In the data rows, 128 means zero.
The table, row by row:
array([133., 187., 217., 228., 169.,  74., 139., 201.])
array([103., 166.,  81., 113., 125., 149., 109.,  43.])
array([132., 196., 222., 233., 191.,  77., 144., 213.])
array([ 99.,  93., 224., 171.,  71., 107., 145., 255.])
array([140., 147.,  57., 108., 159., 136., 106.,  57.])
array([139.,  93., 237., 179., 125., 103., 163., 255.])
array([119.,  72.,  78.,  69.,  60., 146., 132.,  89.])
array([171.,  52.,  67.,  54., 127., 149., 139., 107.])
array([133., 153.,  79., 107., 164., 140., 120.,  63.])
array([ 99., 156.,  88., 106., 124., 149., 104.,  40.])
array([107., 158.,  99., 120., 123., 152., 104.,  47.])
array([162.,  69.,  57.,  44., 118., 149., 144., 118.])
array([154., 165.,  70., 102., 168., 130., 120.,  68.])
array([149., 100., 223., 181., 126.,  95., 160., 255.])
array([146., 146.,  84.,  91., 170., 131., 117.,  53.])
array([143., 150.,  68., 108., 180., 140., 108.,  49.])
array([148.,  92., 217., 179., 131., 104., 164., 255.])
array([110., 155.,  96., 118., 122., 157.,  98.,  38.])
array([113., 166.,  92., 106., 109., 136., 107.,  41.])
array([148.,  95., 225., 169., 137.,  96., 156., 255.])
array([129.,  57.,  81.,  58.,  75., 156., 123., 104.])
array([120., 165.,  83., 102., 107., 145., 102.,  41.])
array([147.,  96., 219., 161., 128.,  87., 163., 255.])
array([109.,  57.,  82.,  57.,  69., 154., 147.,  98.])
array([124.,  56.,  80.,  60.,  73., 161., 137.,  95.])
array([101., 157.,  82., 113., 118., 155., 101.,  42.])
array([110., 161.,  89., 110., 114., 145.,  95.,  36.])
array([114., 135.,  83., 105., 124., 152.,  96.,  37.])
array([ 97., 160.,  80., 120., 110., 154., 103.,  35.])
array([100., 100., 223., 180.,  84., 108., 143., 255.])
array([104., 152.,  80., 116., 127., 133., 106.,  44.])
array([162.,  61.,  63.,  64., 138., 151., 149., 133.])
array([164., 167.,  69., 117., 169., 120., 102.,  52.])
array([153.,  66.,  76.,  48., 110., 143., 150.,  98.])
array([154., 152.,  69., 106., 175., 128., 128.,  58.])
array([136.,  90., 219., 162., 138.,  92., 169., 255.])
array([ 94., 188., 227., 235., 113.,  90., 129., 198.])
array([ 92.,  97., 237., 171.,  75., 102., 156., 255.])
array([146., 150.,  62., 123., 163., 139., 108.,  65.])
array([180.,  56.,  80.,  64., 111., 164., 146., 125.])
array([162.,  64.,  81.,  54., 111., 157., 149., 113.])
array([140., 149.,  84.,  97., 162., 140., 115.,  60.])
array([149., 156.,  78., 105., 161., 139., 107.,  63.])
array([144., 134.,  71.,  97., 163., 128., 109.,  63.])
array([141., 188., 220., 217., 178.,  72., 141., 221.])
array([117.,  68.,  71.,  55.,  69., 159., 124., 101.])
array([152.,  60.,  70.,  65., 128., 148., 145., 110.])
array([ 94., 187., 227., 236., 126., 103., 115., 209.])
array([118.,  63.,  90.,  61.,  79., 154., 137., 100.])
array([138., 159.,  73., 100., 171., 147., 117.,  54.])
array([ 95.,  84., 234., 167.,  81., 106., 147., 254.])
array([107., 158.,  72., 115., 119., 151., 110.,  50.])
array([ 76., 183., 239., 231., 116.,  86., 124., 196.])
array([ 87., 193., 243., 222., 122.,  91., 127., 205.])
Every row belongs to one group in each of 3 separate groupings.
Some new rows, each followed by its group in each grouping, the strongest grouping first:
array([135., 166., 219., 209., 186.,  87., 132., 218.]) M L Z
array([154., 160.,  66., 112., 175., 139., 109.,  60.]) Y L Z
array([149., 165.,  72., 103., 169., 143., 116.,  41.]) Y L Z
array([151., 148.,  67.,  99., 175., 120., 112.,  60.]) Y L Z
array([115., 150.,  82., 112., 116., 144., 106.,  51.]) Y L S
array([132., 186., 215., 218., 187.,  77., 131., 218.]) M L Z
array([160., 166.,  75., 102., 160., 146., 116.,  62.]) Y L Z
array([151., 152.,  65., 104., 160., 142., 115.,  58.]) Y L Z
array([106., 147.,  74., 109., 116., 143.,  96.,  44.]) Y L S
array([145., 142.,  76.,  95., 178., 142., 111.,  64.]) Y L Z
array([113.,  89., 228., 179.,  81., 104., 153., 255.]) M B S
array([146., 152.,  74., 107., 168., 138., 111.,  53.]) Y L Z
array([104.,  99., 225., 188.,  82., 109., 149., 255.]) M B S
array([161.,  53.,  68.,  61., 120., 151., 143., 112.]) Y B Z
array([ 88., 215., 238., 230., 112.,  97., 122., 215.]) M L S
array([155., 154.,  80., 103., 165., 139., 113.,  65.]) Y L Z
array([ 91., 194., 234., 229., 131., 106., 130., 205.]) M L S
array([142., 147.,  60., 112., 163., 139., 129.,  60.]) Y L Z
array([116.,  71., 100.,  50.,  80., 162., 144.,  97.]) Y B S
array([106., 147.,  86., 115., 120., 152., 105.,  49.]) Y L S
array([115., 170.,  82., 121., 130., 144., 101.,  43.]) Y L S
array([109.,  94., 229., 181.,  88., 114., 155., 254.]) M B S
array([105., 101., 228., 178.,  76., 112., 153., 255.]) M B S
array([149., 146.,  61.,  99., 159., 149., 108.,  54.]) Y L Z
array([ 88., 190., 235., 234., 124., 105., 127., 201.]) M L S
array([170.,  53.,  74.,  51., 121., 137., 147., 122.]) Y B Z
array([113., 101., 228., 179.,  83.,  97., 147., 255.]) M B S
array([102., 191., 232., 238., 117., 106., 122., 207.]) M L S
array([155., 143.,  70., 116., 183., 128., 119.,  54.]) Y L Z
array([ 91.,  96., 223., 188.,  72., 107., 159., 255.]) M B S
array([152., 147.,  72., 107., 178., 121., 108.,  55.]) Y L Z
array([137., 152.,  79., 109., 161., 134., 110.,  63.]) Y L Z
array([155.,  62.,  77.,  42., 126., 154., 147., 101.]) Y B Z
array([103., 152., 100., 116., 112., 141., 107.,  42.]) Y L S
array([ 94.,  89., 233., 181.,  92., 112., 166., 247.]) M B S
array([105., 106., 232., 182.,  75.,  84., 154., 253.]) M B S
array([169.,  59.,  72.,  56., 118., 142., 156., 110.]) Y B Z
array([142.,  87., 222., 162., 129.,  99., 163., 255.]) M B Z
array([146., 153.,  74., 109., 170., 137., 119.,  60.]) Y L Z
array([109.,  61.,  85.,  69.,  67., 152., 122.,  95.]) Y B S
